(in the rows, 128 means zero)
A state moves one step at a time under one of 6 hidden systems, and each row is a state written as 18 numbers. Each run below is a few steps of one system.
run 1, j_657, 10 rows:
[[118 124 171 127 132 145 162 122 109 131  94 127 118 170 120 135 117 138]
 [154 115 144 134 120 109 108 102  92 136 103 116 156 140 101 124 138 120]
 [147 114 112 140 128 114 159 144 115 103 142 111 139 153  93 125 113 101]
 [156 130 137 151 149  88 130 159 133 131 122 125 132 130 118 160 128 153]
 [134 159  98 128 137 109  90 152 130 128 142  91 137 123 127 135 119 110]
 [139 128 115 127 168 127 107 140 159 100 167 148 110 119 137 136 128 131]
 [ 84 130 126 110 126 132 101 148 152 132 140 108 107 115 155 163 146 143]
 [122 123 130 121 126 161  91  98 137 133 162 135 109 132 174 110 111 138]
 [ 85  94 125 107  94 127 132  98 142 129 136 156 101 113 138 117 158 137]
 [122 116 149 125  78 170 161 112 128 159 124 140 141 140 168 116 110 134]]
run 2, j_35:
[[ 87 137  84 115 143 139 145 141 170 113 128 156  93  69 123 147 168 152]
 [ 79 175 160 105 109 176 125 154 132 148 117 121 137 113 177 130 116 117]
 [ 95 101 152 114 168 143 110  61 112 130 120 143 114 105 137  96 159 129]
 [111 100 145 104  75 174 181 120 125 125 112 133 137 170 115 128 132 106]
 [170  95 180 169 136 130 132 100  86 146 119 140 152 119 150 129 118 164]
 [137 126 100 130  93  86 167 115  98 133  99 114 137 153  72  92 121 101]
 [219 138 136 155 159 145 137 147 140 120 131 167 160 137 117 144 111 139]
 [110 150 100 150 139  71 130 164  93 113  97  81 127 102  75 151 142 134]
 [165 191 121 117 179 150  99 158 157 112 153 129 122 172 133 121  80 102]
 [ 95 110 118 116 161  89  72 146 141  92 131 113  99 100  94 187 189 152]]
run 3, j_372, 10 rows:
[[166 137 124 128  65 124 138 133 115  94 122 178 135 156  77 107 116 115]
 [162 116 145 168 159  89 181 151 111 157 106 114 172 105 126 139 125 129]
 [127 181  74 118 133 125 116 131 121 140  90  75 103 162  90 132 108 137]
 [179 159 152 142 154 131  88 171 129  80 143 169 142 125 106 153 121 135]
 [ 86 124 123 125 166 111 142 181 131 118 150  60 143 116 133 161 137  90]
 [134 142 124 110 165 155  75 119 165 127 163 118  80 174 166 147 104 153]
 [ 87  98 142 116  95 104  75 150 140  89 179 146 126  82 145 149 169 120]
 [111  90 123 114 133 157 157 106 165 155 189 120 132 141 199  95 107  90]
 [ 94 100 116 118  96 116 111  73 149 157 114 172  79  86 154 120 164 192]
 [126 127 132 112  35 172 153 101 114 139 126 166 171 115 141  70 121  84]]
run 4, j_574:
[[185 105 201 147 130 114  89 119 116 142 169 153 186 140 181 111 104 107]
 [ 88  69  49 127 140  96 180 103 137 121 141  87  98 108  94 125 164 119]
 [180 175 137 130  66 169 128 152 152 150 113 163 122 180 149 144  75 171]
 [106 110 141 147 134  51 106 116  93 132 128 130 170  39 122 105 177 104]
 [134 169  76 106 158 194 200 139 168 131 123 116 105 182 119 105  83 100]
 [143 120 184 141 110 115  71 113 109 126  86 184 129  82 118 170 176 202]
 [ 83 152 118 116 133 139 156 156  88 116 146  46 162 151 123  88  94  30]
 [188 101 143 146 199 130 124  82 164 123 127 204  73 145 126 144 134 210]
 [ 74 126 124  96  39 116 102 179  97 115 114  50 168 137  92 175 162  80]
 [200 136 140 186 215 140 130 103 126 134 187 151 113 131 192  79  48 154]]
run 5, j_151:
[[150 132 172 124  81 127 168 106 126 177  55 195 169 115 121 119 150 146]
 [134 128 110 146 119 173 177  78  55 127  98 105 167 109  99  61 113  85]
 [163 153 162 148 179 119 175 121  91  84  76 185 107 161  52  99 110 140]
 [178 170 132 134 130 118 122 164  80 128  59  73 191 160  52 164 129  99]
 [176 150  88 166 218 131  91 139  82  69 163  60 110 160  84 130  82 121]
 [138 159 115 120 163  48  79 219 166  84 142 111  98 163  78 206 139 140]
 [149 142  85 128 145 135  47 189 172 148 197  31 147 130 192 202 111 124]
 [ 63  97  71 117 155  91  62 139 200 107 225 121  41  84 186 157 152 167]
 [ 71 122 153  72  52 135 104 175 243 180 180 173 120 110 241 169 148 133]
 [ 59  49 127 118  85 182 127  38 156 199 164 140 126  38 251 101 173 159]]
run 6, j_151:
[[135 103  96 105 191 215 124  99 153  94 154 132 136 104 121 138 166 101]
 [ 68 136 157 128  82 150 147 168 114  94 110 139  78 139 123 173 127 178]
 [122 131 183 113 127 115  69  97 107 173 121 100 154 152 173 115 120 114]
 [134  55  96 112 131 130 142  80 143 101 161 142 117 142 100 112 159 108]
 [145 126 155 154  66 123 172 169 122 130 123 158 129 142 138 145  98 161]
 [131 135 123 145 146  84 118  93  97 175 106  95 152  99 140  91 128 121]
 [152 138  90 111 146 147 158 120 157 101 136 168 118 147  90  98 124  98]
 [147 146 150 157 120 141 139 168 103 122  93 133 151  97 117 171 135 162]
 [ 95 159 112 119 160 122 115 121 103 132 123  68 119 141 127 102 109  96]
 [165 126 135 117 165 137  95 129 161  98 138 169 113 153 106 152 141 142]]
run 7, j_35 (10 x 18):
[[115 131  85 112  96 103  80 118 131 128 138  98 108 137 112 134 136 129]
 [131 119 124 130 126 142 115 143 159 107 191 150 120 119 166 126 113 120]
 [ 80 111 120 117 114  94 136 127 152 160 122 121 109  99 152 142 154 148]
 [123 148 115 110  93 180 118 101 139 153 135 140 133 121 168  97 111 118]
 [103  91 152 134 120 124 154 101 118 119 121 176 129  80 131 112 165 136]
 [126 133 145 122 101 159 192 124 120 170  92 118 164 147 140 112 112 104]
 [173 121 146 157 151 139 132  81  87 127  89 164 138 110 101 109 135 161]
 [140 138 134 132 107 116 179 161  94 107  96 116 164 156  68 122 119  82]
 [204 142 144 163 212 124 124 135 118 128 117 122 142 146 112 150 107 151]
 [120 162  88 122 122  83 100 165 104  89 105  86 108 152  48 155 132 121]]
run 8, j_372 (10 x 18):
[[ 80 113 118 102 121  97 115 134 130 114 140  98 123 129 113 131 153  94]
 [171 108 137 129 140 157 122 114 158 136 159 148 124 161 160 136 108 142]
 [ 77 110 120 135  92  86 117 132 116 123 135 120 114  81 131 135 155 141]
 [154 137 123 111 120 160 140 108 153 150 147 147 142 160 159  85  96  96]
 [114 105 118 142 130 107 135 108 123 135 101 155 115  65 117 142 175 176]
 [122 160 126 110  75 175 160 133 115 137 115 121 148 162 130  92  91  85]
 [159 115 158 160 193 103 130  94 107 136  90 162 127  91 114 127 150 175]
 [101 151 102  97  69 145 157 157 115 117  93  88 139 172  78 136 126  87]
 [207 127 172 180 203 127 116 120 105 124 130 148 139 137 138 138  98 170]
 [ 63 144  92 100 100  70 124 174 121 106 108  68 116 135  70 154 156  94]]
run 9, j_657 (10 x 18):
[[ 98 146  70 140 142  87 145 131 140 148 137 119 120  57 143  96 136 124]
 [140 184 117 101 124 175 142 150 180 133 114 176 109 145 138 128 110 138]
 [ 97 130 152 127 147 153 105 111 105 127 106 137 150  54 137 133 171 132]
 [ 94 143 130 103 142 171 160 109 121 121 122 109 105 184 126  93  97  97]
 [163  89 169 131 133 124 114  94 120 126  94 168 136 133 102 156 168 164]
 [101 124 120 132  89 131 146 143  80 122 132  58 155 144 118 121 108  84]
 [195 108 142 158 171  89 143 113 139 123 137 173 114 154 117 117 109 155]
 [103 144  94 113  84  93 116 176 130 137 103  81 152 109  97 170 158 112]
 [186 147 132 162 180 157 120 138 129 111 181 140 135 132 164 107  70 127]
 [ 68 128 101 102 140  64 108 137 154 122 107 125  87  94  96 152 188 144]]
run 10, j_574 (10 x 18):
[[102 118  86 105 147 193 178 132 155  93 123 151 116  98  94 140 167 114]
 [110 152 199 139 108 166 131 142  94 142  90 129 127 140 159 151 106 171]
 [105 110 144 114 156  89  99  78  94 127 127 113 132 134 112  78 142  84]
 [170  99 111 122 134 178 165 125 148  97 141 143 124 178  96 146 122 123]
 [130 111 155 164 102  88 116 145  88 133 111 107 133 114 125 167 131 175]
 [137 159  99 123 151  93 115 131 130 136 144  95 128 157 122  90  94  86]
 [167 117 108 125 149 132 110 136 170 111 139 174 123 110 113 163 159 156]
 [ 86 152 126 130 104 135 125 179 115 133 133  75 141 106 151 156 118 121]
 [129 143 133 127 174 118 100  98 152 143 148 157  96 125 168  93 111 140]
 [ 93 103 115  84  88 146 127 134 159 120 132 135 137 118 117 153 176 101]]
run 11, j_929, 10 rows:
[[139 155 159 104 154 129 112 134 145 132 149 137 148 168 152  93  97  72]
 [121  88 112 125 166 137 141 106 135 120 108 129 119  95 100 165 187 153]
 [120 143 126 131  66 158 127 145 104 122 142  93 122 172 143 127  79 123]
 [139 109 165 137 176  69  95 106 136 137 140 167 130  99 147 115 150 138]
 [119 123  64 101  94 146 168 140 148 136 118  87 137 152  95 140 136  96]
 [160 121 168 167 132 149 115 119 117 119 150 177 118 108 169 129 105 183]
 [ 74 151 102 102 112  66 129 142 122 143 101  91 134 116  98 111 148  83]
 [192 119 144 130 157 202 147 114 161 131 145 175 139 159 154 130 103 137]
 [ 66 126 117 143 104  84 114 130  76 109  95  99 112  68  89 138 168 150]
 [169 153 157 112 136 160 140 140 152 143 154 133 148 211 164 100  63  83]]
run 12, j_929:
[[125  61 141 146 135 126 131  86 106 151 110 112 141  88 135 157 177 166]
 [126 130  97 125  63 120 147 112 111 129 143 111 112 183 121  78  77 105]
 [170 102 177 143 148  80 132 128 147 133 118 205 152  98 128 137 161 150]
 [122 149  60 134  96 138 182 144 106 149  99  62 155 122  96 118 116  99]
 [176 161 168 157 165 141 117 123 126  99 133 206 100 135 136 110  92 174]
 [ 88 158 114 105 128  88 115 171 112 123  86  73 162 103  75 156 171  86]
 [188 131 133 147 192 208 131 117 137 114 169 124 118 173 166 126  70 139]
 [ 61 124 122 119 123  58  67 138 109  97 108 109  83  91  83 168 185 163]
 [168 127 134 105 119 181 120 154 170 148 191  90 168 202 189 131  75  69]
 [ 90  72 100 149 171  83 102  77 134 123 137 149  69  45 131 144 193 204]]

Which system made each of these runs?
run 13:
[[101 114 124 113  81 109 131 101 139 128 122 170  91 131 121 107 142 148]
 [140 113 157 124  86 133 157 137 130 157 123 145 184 117 150 119 132  97]]
 => j_929
run 14 (2 x 18):
[[112 183  83 118 150  95  61 147 144 128 129 101 101 106 123 136 130 135]
 [140 145 119 109 146 171 105 165 169  92 182 153 143 115 144 141 131  95]]
 => j_372
run 15, 2 rows:
[[ 66 112 130 105  61 143 113 126 126  92 134 175 126  60 121 124 182 121]
 [ 97 117 179 125 122 154 205 129 127 175 127 120 156 149 190  93  96  91]]
 => j_929
run 16, 2 rows:
[[171 195 118 129 117 111 122 165 166 187 120 129 150 143 170 120  80 128]
 [122 118  67 134 172 125  98 101 134 116 142 126 134  38 117 121 179 126]]
 => j_151
run 17 (2 x 18):
[[111 147 158 146 140 179  95 167  89  68 119 105  97 129 110 196 125 181]
 [ 98 137 187 122 177  72  66 149 115 119 162  84 120 169 157 130 107  99]]
 => j_574
run 18, 2 rows:
[[109  86 120 131 164 116 121 130 117 112 140  65 112 145 113 171 145 134]
 [152 136 122 128 115 124  78 137 140 119 167 112  98 178 148 145  89 149]]
 => j_574
run 19 (2 x 18):
[[151 130 120 110 147 195  45  50 121 147 135 117 132 126 160 111 134 137]
 [ 60  79 125 110  88 141 152 110 116  63 156 154  82 128 101 112 152 116]]
 => j_657
run 20, 2 rows:
[[ 66 103 141  90 118 160 128  89 110 133 127  98 137 129 140 105 151  81]
 [148  91 170 128 118 165 147  87 126 115 128 184 103 171 130 122 120 161]]
 => j_151
run 21 (2 x 18):
[[115 162 177 130 156 120 154 132 157 163  99 211 130  72 172 104 138 151]
 [ 89 169  95  93 103 181 162 111 109 148  61 101 154 112  94 101 148  87]]
 => j_929
run 22, 2 rows:
[[128  98 130 164 126  79 183 135  93 129 119 105 125 138 107 129 114 139]
 [178 168 102 132 131  96 122 130 138 155 111 129 134 160 112 106  96 125]]
 => j_151
run 23:
[[126  79  88 119 171 111 185 103 169 148 139 108  99 163 123 128 135 122]
 [153 123 121 133  47 144 101 126 131 133 116 155 117 129 126 161 132 184]]
 => j_929
run 24 (2 x 18):
[[113 110  68  79 130 137 120 107 201 132 163 120  73 188 133 131 131 116]
 [149 110 152 148  63 136  85 148 141 123 160 176 139  79 171 167 140 181]]
 => j_151
run 25 (2 x 18):
[[132 122 142 140 123 163 148 120 126 150 113 140 139  98 155 141 135 156]
 [ 97 147 123 122 109 120 129 108 101 130 113 124 118 126 118  85 118 113]]
 => j_929
run 26, 2 rows:
[[145 166  81  82 135 181 136 115 167 128 127 145 142 148 110  93 125  72]
 [134 121 157 163 142 164 130 142  92  89 113 156 129  75 112 169 148 181]]
 => j_151
run 27 (2 x 18):
[[153 105 174 157 180 106 141 130 111 156  81 108 134 131 122 185 149 185]
 [137 172  90 121  94 129  97 123  82 113 115  76 127 177  83  99  87  97]]
 => j_35
run 28, 2 rows:
[[115 123 138 138 141 165 180 122 119 140 127 123 136 120 153 107 109 118]
 [113 119 139 116 112 120 129  90 121 137  91 153 105 138 111 119 148 152]]
 => j_574
run 29, 2 rows:
[[105 102 138 111 173 122 171 136 137 117 132 101 134 160 111 129 138  78]
 [176 134 110 140 112 152 114 122 136 134 108 133 106 157 117 163 114 187]]
 => j_151
run 30:
[[134  88 148 141 120 152 136 106 127 130 167 138 123 134 172 122 109 142]
 [110 101 128 127  79  86 148 109 127 156 110 139 120 125 126 116 142 142]]
 => j_35
run 31 (2 x 18):
[[129 102  97 153 128 138 200 179 156 136 184  92 137 127 168 148  96 112]
 [119 157  96 138 135  88 104 110 156 171 107 148  73  92 155 127 131 202]]
 => j_151
run 32:
[[153 117  64 129  76 146 181 138 156 114 126 139  89 175  88 144 112 155]
 [161 149 175 165 110  93  83 171 112 135 140 148 167  85 163 149 116 153]]
 => j_35
run 33, 2 rows:
[[153 117 129 116  87 117 127 142 144 135 120 146 161 130 111 147 151 114]
 [141 127 109 164 149 140 146 128 105 134 143 101 140  98 144 121 108 136]]
 => j_35
run 34 (2 x 18):
[[124  92 114 145 102 126 155 160 141  86 174 163 134  79 122 143 151 125]
 [102 155 134 136 135 113 167 149 143 186 107 104 130 117 176 126 103 139]]
 => j_35
run 35:
[[103 190 127 105 144 131 105 158 155 131 120 120  82 170 138 136  97 142]
 [142 121 154 120 148 133  58 139 131 104 154 138 161  93 136 159 164 116]]
 => j_372
